In the rows, 128 means zero.
Families of rows that turns and mirrors carry onto each other, the same ones carrying the whole set onto itself: the rest of each named row's family, in list order
4 families of 8 rows
J_994: [131 139 106 113 127 141 124 138 130 141 133 151 126  90 129 140 103 123]
J_724: [123 109 135  99 124 132 134 170 133 118 129 159 125 117 105 126 127 143]
J_964: [135  77 117 122 144 125 114 160 101 120 143 160 129 107 138 109 120 146]
J_210: [142  82 126 116 120 146 127 160  99 122 150 161 136  99 130 112 122 157]
J_463: [120 109 149 108 125 119 114 118 101 123 152 163 129 101 131 144 130 130]
J_903: [118 106 146 125 131 113 120 116 116 133 133 147 134 119 122 122 121 125]
J_501: [142 127 117 134 101 144  98 140  98 141 130 169 133 107 152 128 110 138]
J_376: [122 109 146 118 144 153 111 164 115 134 142 173 126  97 148 129 139 119]
J_398: [116 103 142 114 129 126 111 124 107 118 135 151 131 111 111 142 141 123]
J_122: [145 128 145 121 107 135  96 141  86 130 128 166 120  96 141 115 122 154]
J_870: [146 135 110 111 134 128 125 141  94 128 138 151 126 136 120 128  99 157]
J_30: [140  93 129 118 131 126 126 151  97 128 138 163 151 102 121 110 115 169]
J_963: [131 103 150 125 127 119 117 121 101 125 136 145 123 117 124 127 139 119]
J_798: [137 135 126 111 144 120 143 137  86 121 138 154 124 129 128 123 107 141]
J_571: [124 113 119 123 132 123 130 164 145 132 130 161 128 135 120 142 127 134]
J_388: [137 137 117 111 147 128 135 144  90 106 122 154 126 116 123 135 103 143]
J_141: [131 127 112 120 125 143 120 140 133 143 141 153  99  95 139 143 118 118]
J_464: [150  86 122 117 132 128 124 158 104 111 151 162 129 106 143 112 112 158]
J_519: [144 118 114 137 135 132 107 161 109 136 136 188  96  99 123 135 126 164]
J_342: [125 113 130 113 124 130 115 170 145 120 133 144 120 116 105 132 125 145]
J_750: [140 130 119 145 146 132 107 159 117 131 135 183 112 107 119 147 117 168]
J_710: [146 114 110 149 149 146 116 160 112 140 119 165 109 116 111 133 115 155]
J_623: [133 115 132 124 157 154  94 164 116 140 156 172 122 108 142 127 133 131]
J_631: [130 148 123 115 134 138 132 128 123 155 146 163 112  95 127 130 111 137]
J_640: [131 105 134 122 132 114 120 170 145 121 128 156 122 125 118 122 118 145]
J_194: [141 138 129 130 101 126 106 135 100 143 133 169 121 100 148 120 137 147]
J_783: [133 105 151 128 137 171 100 161 116 139 148 172 125 118 126 127 122 137]
J_819: [136 108 139 125 139 164 102 157 110 144 164 167 131 114 133 136 136 127]
J_653: [128 146 117 119 134 139 126 141 128 156 140 147 125  90 129 129 123 126]
J_621: [151 125 128 136  98 133 116 137  95 134 125 174 136 101 151 129 124 142]
J_845: [149 121 123 151 133 146 113 153 103 132 128 182 111 110 116 148 106 159]
J_766: [128 136 108 106 131 121 129 141  86 115 122 163 128 122 124 143 114 133]

Which other rows belong to the same family as J_798? J_994, J_210, J_398, J_623, J_640, J_194, J_845
Which other rows belong to the same family as J_964? J_724, J_903, J_501, J_519, J_631, J_783, J_766

Families of rows that turns and mirrors carry onto each other, the same ones carrying the whole set onto itself: the rest of each named row's family, in list order
6 families of 3 rows
J_823: [132 144 154 115 138 140 148 118 113 118 117]
J_939: [106 139 129 115 131 136 115 145 128 129 124]
J_431: [123 127 144 132 145 119 146  98 111 119 125]
J_840: [127 144 169 130 134 121 133 106 120 136 124]
J_86: [132 161 119 147 137 123 119 128  87 126 139]
J_531: [126 157 133 142 108 131 125 130  78 135 120]
J_698: [ 99 143 138 123 146 104 127 129 103 137 121]
J_562: [137 134 163 140 130 125 138 108 111 149 121]
J_764: [134 129 154 132 137 125 147 111 122 114 134]
J_987: [120 142 133 115 110 133 139  98 101 117 147]
J_934: [136 148 121 144 130 137 137 143 126 139 146]
J_281: [135 150 122 140 122 130 119 127  85 127 155]
J_682: [ 91 143 140 136 125 154 123 138 116 140 136]
J_65: [101 140 140 125 121 163 127 126 115 145 122]
J_854: [103 122 139 124 112 131 115 146 104 137 136]
J_861: [135 147 114 150 134 130 122 106  93 145 131]
J_727: [127 161 126 154 107 126 128 117  89 125 126]
J_821: [ 93 132 128 117 124 136 109 129 120 128 134]

Which other rows belong to the same family as J_727? J_840, J_682
Which other rows belong to the same family as J_861? J_823, J_854
Which other rows belong to the same family as J_281? J_939, J_431

